Each row has a name. After each piece below comes the name of the row it's from, unless a question asks for something else. Each question is about the rows just above it. Places in a row count from 0.

[141 201 212 170  99 122 126  82  69  73 142 158 140 142 118 155 116 122
 168  94  38 157 124 125 206 110 166  98 172 160 190 172 168 157  74 161
 123 116 167 119 151 132 159 156 118 117  59 137 122 183 133] = Y
[138 147 165 177 102 150 115 106 154  89 130 150 135 153 116 149 139 134
 143  88  52 134 134 110 174  99 119 101 152 116 155 137 126 147 130 152
 114 117 130 130 153 134 142 126 111 130  99 101 133 120 137] = J
[168  70 150 129  46 149  82 130 178 136 121 125 107 100 104 124 145 121
 178 101 120 132  68  90 184 148 167  22 110 150 170 112 111 167 145 119
 117 140 143 112 138  80  68 153 134 135 128 135 150 165 192] = E
[162  91 143 155  68 159  90 124 164 117 118 134 126 128 110 141 154 135
 160  88  94 129 103  97 171 121 150  59 124 119 154 114 106 156 127 129
 111 131 129 123 146 109 157 151 119 133 129 111 137 126 173] = P
[171 120 161 152 119 142 130 118 178 112 153 144  76 138 106 101 115 100
 107 131  64 165 145  93 173 130 141  74 150 151 159 125 165 145  67 170
 141 114 129 130 149 131 134 145 133 156  80 123 134 135 124] = C
asked: [141 201 212 170  99 122 126  82  69  73 142 158 140 142 118 155 116 122
 168  94  38 157 124 125 206 110 166  98 172 160 190 172 168 157  74 161
 123 116 167 119 151 132 159 156 118 117  59 137 122 183 133] | Y
Where do [171 120 161 152 119 142 130 118 178 112 153 144  76 138 106 101 115 100
 107 131  64 165 145  93 173 130 141  74 150 151 159 125 165 145  67 170
 141 114 129 130 149 131 134 145 133 156  80 123 134 135 124] appear? | C
asked: [162  91 143 155  68 159  90 124 164 117 118 134 126 128 110 141 154 135
 160  88  94 129 103  97 171 121 150  59 124 119 154 114 106 156 127 129
 111 131 129 123 146 109 157 151 119 133 129 111 137 126 173] | P
asked: [168  70 150 129  46 149  82 130 178 136 121 125 107 100 104 124 145 121
 178 101 120 132  68  90 184 148 167  22 110 150 170 112 111 167 145 119
 117 140 143 112 138  80  68 153 134 135 128 135 150 165 192] | E
Every place of [134] in J: | 17 21 22 41

[152 111 112 152 139 123] -> Q
[146 106 216  98 182 202] -> B
[127 102  18 132 140  89] -> X
[154 101 126 143 129 137] -> V
[141 100  81 113 156 127] -> A
[153 114 160  97 150 156] -> F
[154 154  54 101 141 105] -> R
[152 127  50 106  95  68] -> Z
[135 161 158 123  79 104] -> G
[ 65 176 180 204  95 134] -> K
[ 99 113  63 158 141 107] -> U
The value that Q holds more than once: | [152]
What are the next 3 entries after [154 154]? | [ 54 101 141]
Which value appears more than once in R? | [154]

[195 213 130 177] -> T
[109 149 109 109] -> S
[187 109 160 114] -> W
[187 139  45 115] -> H
[109 188  77 114] -> L
[187 139  45 115] is in which row? | H
The row with [195 213 130 177] is | T
asked: [109 188  77 114] | L
Which value is in both H and W? | [187]
Which value appears more than once in S? | [109]
Where do [109 149 109] appear? | S

